 4.43  2.90 -0.58 -1.64
 8.34  4.39  1.67  2.56
-> 8.34, 4.43

-1.86 -3.59 -8.48 -3.38  8.73
-2.39 -4.00  4.83  1.56 -2.66
-> 8.73, 4.83

 1.81 -0.84 -4.06 -7.56  1.19 -> 1.81, 1.19

-1.95  3.37  3.44 -6.68  6.93 -0.64 -5.33 -> 6.93, 3.44

-4.05  6.83 -0.95  3.85  6.13 -4.62  3.24 -> 6.83, 6.13

-7.02 -1.06 -3.14  0.52 -1.39 -3.98  0.06 -> 0.52, 0.06

-0.42  4.74 -3.34  7.20 -2.55 -> 7.20, 4.74

 1.55  0.45 -5.36 -2.30  5.49
 1.38 -1.99 -6.39 -3.66  7.07
-> 7.07, 5.49
---
-0.04 -0.08  0.12  3.40  7.83  1.15  0.07
 0.05  0.17  3.75  7.80  1.09  0.00  0.15
 2.33  8.41  2.05 -0.01  0.01  0.01 -0.09
-> 0.15

-7.22 -6.05  7.47  1.59 -4.99 -3.49  8.37
-7.22  0.71  6.58  0.46 -5.91 -3.85  2.39
-7.22  1.43 -2.78  0.73 -3.84  0.57  0.18
-> 0.18

-5.42  2.34 -0.56  0.71  3.83
-7.00  2.81 -0.09  2.53 -0.64
-1.25 -1.96  0.22  0.90  6.63
-> 0.22

 3.33  6.76 -8.54  5.13 -5.73 -> 3.33

 2.90  6.76  1.59  3.00 -5.20  4.22  0.44 -> 2.90

6.67 2.81 4.71 2.28 2.62 3.89 3.91 -> 3.89

 2.86  4.39 -1.69 -7.52 -1.52 -> -1.52
---
[ 29 -39 -34 -22 -14] ans = -22
[2 8 8 9] ans = 8
[7 5 0 6 6 5 7] ans = 5
[122  31 221 123  34] ans = 123
[218  74  53 148 106 209  98] ans = 209
[7 7 0 5] ans = 0
[ 19 624 206 559 233 379 928] ans = 379
[3767 4026 7434 8935 7571 3106 5255] ans = 3106
[-112  524  -73 -516] ans = -73
---
2676,6259,4285,2263,6479,5692
9028,6548,7229,8662,1899,5356
9050,6451,7306,8698,1831,5469
out 5692

8,6,5,4
3,4,8,5
8,6,7,2
out 4

480,674,330,505,677,505,385
676,563,471,402,576,502,766
241,460,542,608,207,486,585
out 385

144,180,129,85,92,146
157,177,161,30,95,196
128,142,112,135,115,118
out 146

6856,3494,6612,6717,8297,8684
6754,8372,6403,6719,5297,2032
7174,7821,6991,6843,7225,5630
out 8684

175,347,829,509,871
253,372,754,532,851
284,412,782,500,877
out 871
---
[[-7.01  1.22 -3.47 -7.55 -0.61]
 [-5.59  1.97 -4.16 -8.03  0.82]
 [-6.50  1.55 -3.82 -7.73 -0.02]] -> 1.97, -8.03

[ 5.26  2.22  0.79 -4.01 -7.16 -2.52] -> 5.26, -7.16

[[ 6.76 -0.14 -0.71  3.46 -5.42 -5.87 -2.39]
 [ 0.76  1.66 -2.76 -2.02 -0.63  0.04  4.57]
 [-2.49  0.28  1.36 -8.13  1.72  2.92  5.30]] -> 6.76, -8.13

[-3.47 -2.34 -2.67  0.25 -3.71 -0.51 -7.41] -> 0.25, -7.41

[[-1.22 -2.91 -0.24 -8.78]
 [-3.60 -1.23 -0.79 -3.20]] -> -0.24, -8.78

[[-0.02 -0.05 -0.27  0.24  0.10  0.04  0.06]
 [-3.28 -6.75 -3.95 -1.16  5.80  2.70 -8.03]
 [-0.33 -0.63  0.31 -0.22  0.23  0.08 -0.08]] -> 5.80, -8.03
---
array([ 1.5, -1.1, -1.7, -0.1, -0.3]) | -1.7
array([ 0.135, -0.168, -0.071,  0.187,  0.046,  0.050]) | -0.071
array([ 0.109, -0.004, -0.168, -0.083]) | -0.168
array([ 0.09,  0.10, -0.14,  0.08, -0.06,  0.13, -0.01]) | -0.14
array([ 0.127, -0.034,  0.053, -0.192, -0.029, -0.079, -0.083]) | 0.053
array([-1.584,  0.301,  0.088, -1.100,  1.296, -0.567]) | 0.088
array([-1.0,  0.9,  0.6,  1.1]) | 0.6
---
[[  5.676  11.810  14.486 -12.270 -14.036  16.742  16.445  16.155   4.947]
 [ 11.893 -13.166 -14.018  19.310  21.546  -9.523  -9.670  -6.471 -10.233]
 [  2.069  11.651  12.812  -6.762  -2.863  10.962  14.033  18.962  23.072]
 [ -0.502  13.144  11.486  -6.733  -8.775  13.546  18.020  14.722   8.846]
 [ 13.095   5.744  12.731   4.907   9.990   0.567  -5.780  -3.036  -5.138]
 [ 21.403 -15.951 -15.673  24.847  26.786 -14.466 -16.792 -18.485   0.814]
 [  1.859   5.637   3.129  -0.437   1.376  -2.135 -15.528  -0.901 -23.198]
 [ 13.019  -0.795  -4.648   8.763   5.133 -10.259 -15.427   2.295 -28.824]
 [  0.223  -1.777   2.383  12.147   5.880  -5.001  -1.951  -3.333
   11.914]] | -1.777

[[  0.328  11.689   4.000   5.072  -5.745  -5.575   2.319  10.232]
 [-18.308   3.290   7.773  -9.658  11.255  22.835   4.786 -10.459]
 [  2.832  15.183  -1.811   7.060  27.128 -14.208  11.542  14.274]
 [ -7.923  -2.851  -4.485  -1.376  14.515   4.959   8.028   6.184]
 [  5.641  10.882   7.555   9.730  -7.107   8.134  12.292   2.114]
 [ 22.444  -9.002  14.307 -15.180  -2.380  10.301 -19.793  -2.316]] | -9.002

[[-0.147  0.042 -0.113  0.219  0.063 -0.206  0.133 -0.003]
 [ 0.157 -0.192 -0.255  0.086  0.001 -0.013 -0.038  0.125]
 [-0.025 -0.046 -0.165 -0.111  0.059 -0.130 -0.187  0.151]
 [-0.101 -0.074 -0.114 -0.160  0.004 -0.089 -0.126  0.147]
 [ 0.073 -0.087 -0.104 -0.200 -0.025 -0.022 -0.190  0.136]] | -0.087

[[ 198.0    7.7  220.3   59.3    2.0  249.6  -20.7  -83.3  -15.9]
 [ -83.0  123.7    4.3   37.3  113.7  161.0  140.6  -15.0  205.5]
 [-209.3  135.0 -114.0   66.3   69.9  101.6  268.8  102.5   90.2]
 [  63.6  -62.1  -42.0  134.9   14.5   29.6  105.2   75.9   -1.1]
 [ -82.4 -127.0  -48.6  126.5  210.3   75.3  181.6  -30.6  142.0]
 [  16.5  129.2   49.7   14.7   10.6   69.6   44.1   63.5    7.5]
 [ -18.1  134.2   64.1  100.6 -242.2  252.5  224.1    9.6  -88.9]
 [  98.7  -56.4   62.6   26.1  235.0 -152.1 -113.5   48.3  132.6]
 [ 254.9  -63.6  134.1   -0.1  140.2 -146.8 -229.5   24.2   -8.8]] | -63.6

[[ 0.05  0.00 -0.05 -0.10 -0.05 -0.09 -0.06 -0.23  0.13 -0.11 -0.01  0.06
  -0.09 -0.05  0.11]
 [ 0.10 -0.06 -0.02  0.07 -0.01 -0.08  0.04 -0.11  0.08 -0.06  0.02  0.09
  -0.09  0.03  0.03]
 [ 0.05  0.01  0.04  0.01  0.09 -0.11 -0.06 -0.07  0.04 -0.04  0.03  0.07
  -0.07  0.01 -0.03]
 [ 0.03  0.00  0.04  0.06  0.09 -0.09  0.05  0.00  0.03 -0.05  0.06  0.08
  -0.07 -0.01 -0.01]
 [ 0.10 -0.03  0.01  0.07 -0.07 -0.07 -0.06  0.14  0.00  0.03  0.00  0.16
  -0.05  0.12 -0.15]] | -0.03
---
[8370 4161 2374 4792 5669 4105 8261]: 4792, 8370

[24 65 81 37 31 46 27]: 37, 81

[209 131 123 232 106 211  47]: 232, 232

[[5495 3971 5504 5957 4268 5983 5992]
 [4630 5154 4910 5120 5486 4678 4539]
 [7951 4445 6537 8093 5061 7101 2260]]: 5120, 8093

[245 683   7 884 789]: 7, 884

[7 9 2 7 0]: 2, 9
